grid =
[[-1.67 -0.41 -1.06 -6.12 -0.47  2.07]
 [-3.41 -1.14  2.60  4.42 -1.03  1.40]
 [-3.96  1.34  0.24 -3.70  0.52 -0.76]
 [ 6.57 -0.40 -2.86 -0.11  0.33  1.26]
 [ 6.09  0.84 -1.25 -1.71 -1.08 -0.69]]
Rows and columns are counted from 1.
(1, 1)	-1.67
(3, 6)	-0.76
(3, 5)	0.52
(2, 6)	1.40
(5, 6)	-0.69
(4, 2)	-0.40
(1, 3)	-1.06
(1, 2)	-0.41
(1, 5)	-0.47
(3, 4)	-3.70
(3, 3)	0.24
(3, 2)	1.34
(2, 1)	-3.41
(1, 6)	2.07
(3, 1)	-3.96
(2, 5)	-1.03
(4, 4)	-0.11
(5, 1)	6.09
(4, 6)	1.26

arr =
[[6985 6800 6020 7520]
 [6383 7847 9635 6832]
 [8467 6810 2823 6128]
 [7235 6953 6688 6645]
 [5282 5946 4501 7078]
 [8248 8002 6712 5780]
 [4540 5748 4596 6234]
 [5871 7131 7065 6826]
 [6782 5223 4110 6260]
 [6768 6527 9256 7623]]
Indices start at 1.
row 1 col 1: 6985
row 2 col 2: 7847
row 3 col 1: 8467
row 2 col 3: 9635
row 7 col 3: 4596
row 7 col 4: 6234
row 8 col 3: 7065
row 1 col 2: 6800
row 5 col 3: 4501
row 6 col 2: 8002
row 8 col 1: 5871
row 8 col 4: 6826
row 8 col 2: 7131
row 6 col 3: 6712
row 9 col 4: 6260
row 6 col 4: 5780
row 9 col 3: 4110

m =
[[ 1.26  1.01 -0.49  0.37  0.10  1.05  0.90  0.50  0.68  0.78  1.53  0.81
   1.53  2.35]
 [ 1.47  1.30 -0.17  0.25 -0.31 -0.26 -0.22 -1.35 -0.83 -0.46 -1.24 -1.39
  -1.23 -1.69]
 [-1.82 -1.82 -2.97 -1.74 -1.63 -0.84 -0.66 -0.36  0.19  0.53  0.75  0.89
   0.98  1.94]
 [ 1.27  0.83  1.60  0.59 -0.61 -0.78 -0.46 -1.39 -0.93 -1.30 -1.72 -0.94
  -1.09 -2.00]
 [-1.10 -0.91  0.00 -0.67  0.51 -0.01  0.61  1.11  1.65  2.56  2.78  3.47
   3.95  3.56]
 [ 2.94  1.86 -0.45  0.43  1.16  0.86  0.20 -0.06 -0.14 -0.17 -0.54 -1.48
  -1.77 -1.44]
 [-2.37 -1.33 -2.88 -0.99 -1.51 -1.02 -0.67 -0.42 -0.26  0.06  0.83 -0.25
   0.32  1.03]
 [-2.84 -3.00 -2.17 -1.92 -0.88 -1.30 -0.33 -0.29 -0.29  0.66  1.17  1.08
   1.57  2.35]
 [-2.12 -2.95 -2.64 -1.87 -1.51 -0.22  0.38  0.76  1.74  1.44  2.20  3.40
   3.54  3.46]
 [-0.91  1.43  0.72  1.95  1.73  1.33  1.86  1.29  1.47  0.98  0.65 -0.14
   1.71  0.22]
 [-5.67 -0.43  0.53  0.82  1.20  1.34  1.31  1.49  1.75  2.74  2.01  1.79
   2.55  3.70]]
Rows and columns are counted from 1.
row 1 col 1 -> 1.26
row 7 col 6 -> -1.02
row 3 col 12 -> 0.89
row 11 col 4 -> 0.82
row 3 col 13 -> 0.98
row 5 col 14 -> 3.56
row 2 col 1 -> 1.47
row 10 col 8 -> 1.29
row 4 col 10 -> -1.30
row 9 col 9 -> 1.74
row 9 col 14 -> 3.46
row 9 col 12 -> 3.40
row 7 col 4 -> -0.99
row 1 col 3 -> -0.49
row 11 col 8 -> 1.49
row 2 col 11 -> -1.24
row 11 col 7 -> 1.31
row 10 col 13 -> 1.71
row 5 col 12 -> 3.47
row 5 col 9 -> 1.65
row 1 col 10 -> 0.78
row 4 col 8 -> -1.39
row 1 col 7 -> 0.90
row 7 col 3 -> -2.88
row 3 col 14 -> 1.94
row 6 col 6 -> 0.86
row 1 col 9 -> 0.68
row 8 col 11 -> 1.17
row 8 col 12 -> 1.08
row 3 col 1 -> -1.82
row 4 col 4 -> 0.59
row 8 col 4 -> -1.92
row 10 col 7 -> 1.86
row 10 col 12 -> -0.14
row 8 col 14 -> 2.35
row 6 col 10 -> -0.17

B =
array([[500, 518, 354, 712, 580, 695, 157, 976],
       [519, 402, 441, 757, 587, 873, 235, 962]])
Indices start at 1.
(1, 1)	500
(1, 7)	157
(1, 6)	695
(1, 5)	580
(2, 5)	587
(2, 7)	235

A =
[[-2.16 -1.57  0.17 -0.08  1.98  0.17 -4.36  4.22 -5.83 -3.80 -3.50  2.24
   2.07  2.53]
 [-1.40 -2.40  0.57 -0.09  0.24  1.39 -5.05 -0.61 -4.97  2.85 -3.23 -0.29
  -0.93  1.01]
 [ 1.95  4.90  0.04  2.11 -0.78 -0.99 -1.18 -1.21 -2.31  5.65 -3.68 -0.88
   1.52 -0.47]
 [-2.19 -3.73  0.82 -3.28 -0.18  0.79 -1.63  1.29  4.37  1.39 -5.83  3.09
   3.13  0.07]
 [-2.83 -1.45 -2.44  0.82 -2.59 -0.02 -0.34 -0.63 -0.20  2.97  3.79  1.03
  -1.66  0.67]]
Indices start at 1.
(1, 1) -> -2.16
(2, 5) -> 0.24
(3, 2) -> 4.90
(1, 9) -> -5.83
(4, 2) -> -3.73
(1, 10) -> -3.80
(3, 6) -> -0.99
(4, 9) -> 4.37
(2, 3) -> 0.57
(3, 4) -> 2.11
(1, 6) -> 0.17
(4, 11) -> -5.83
(2, 4) -> -0.09
(3, 3) -> 0.04
(4, 1) -> -2.19
(2, 13) -> -0.93
(3, 1) -> 1.95
(1, 4) -> -0.08
(2, 1) -> -1.40
(2, 2) -> -2.40
(4, 4) -> -3.28
(3, 9) -> -2.31
(2, 10) -> 2.85
(2, 11) -> -3.23
(5, 6) -> -0.02
(5, 7) -> -0.34
(5, 14) -> 0.67
(3, 12) -> -0.88
(3, 13) -> 1.52
(3, 8) -> -1.21
(2, 14) -> 1.01
(3, 5) -> -0.78

X =
33  22  50  58  53  19  39  34  19  43  54  26
51  58  55  71  21  37  17  74  72  73  40  33
27  33  28  26  28  57  45  40  41  29  28  27
44  22  76  27  38  73  26  26  28  23  34  73
58  43  59  52  27  53  23  58  57  39  71  65
19  70  47  48  39  69  71  55  72  70  31  53
17  22  57  39  62  21  32  19  53  18  59  60
18  48  46  77  25  63  29  50  46  33  45  52
51  38  64  34  51  69  34  52  38  51  53  62
64  73  70  77  27  50  40  37  53  43  24  39
Indices start at 1.
(1, 1) = 33
(3, 9) = 41
(6, 12) = 53
(9, 3) = 64
(3, 11) = 28
(2, 1) = 51
(5, 11) = 71
(5, 2) = 43
(9, 5) = 51
(2, 7) = 17
(9, 6) = 69
(4, 10) = 23
(2, 11) = 40
(8, 3) = 46
(4, 6) = 73
(2, 10) = 73
(7, 2) = 22
(10, 10) = 43
(2, 2) = 58
(8, 1) = 18
(10, 12) = 39
(7, 12) = 60
(9, 10) = 51
(9, 7) = 34
(3, 5) = 28
(6, 10) = 70
(2, 6) = 37
(5, 9) = 57
(10, 8) = 37
(6, 7) = 71
(5, 12) = 65
(4, 9) = 28
(9, 11) = 53
(4, 3) = 76
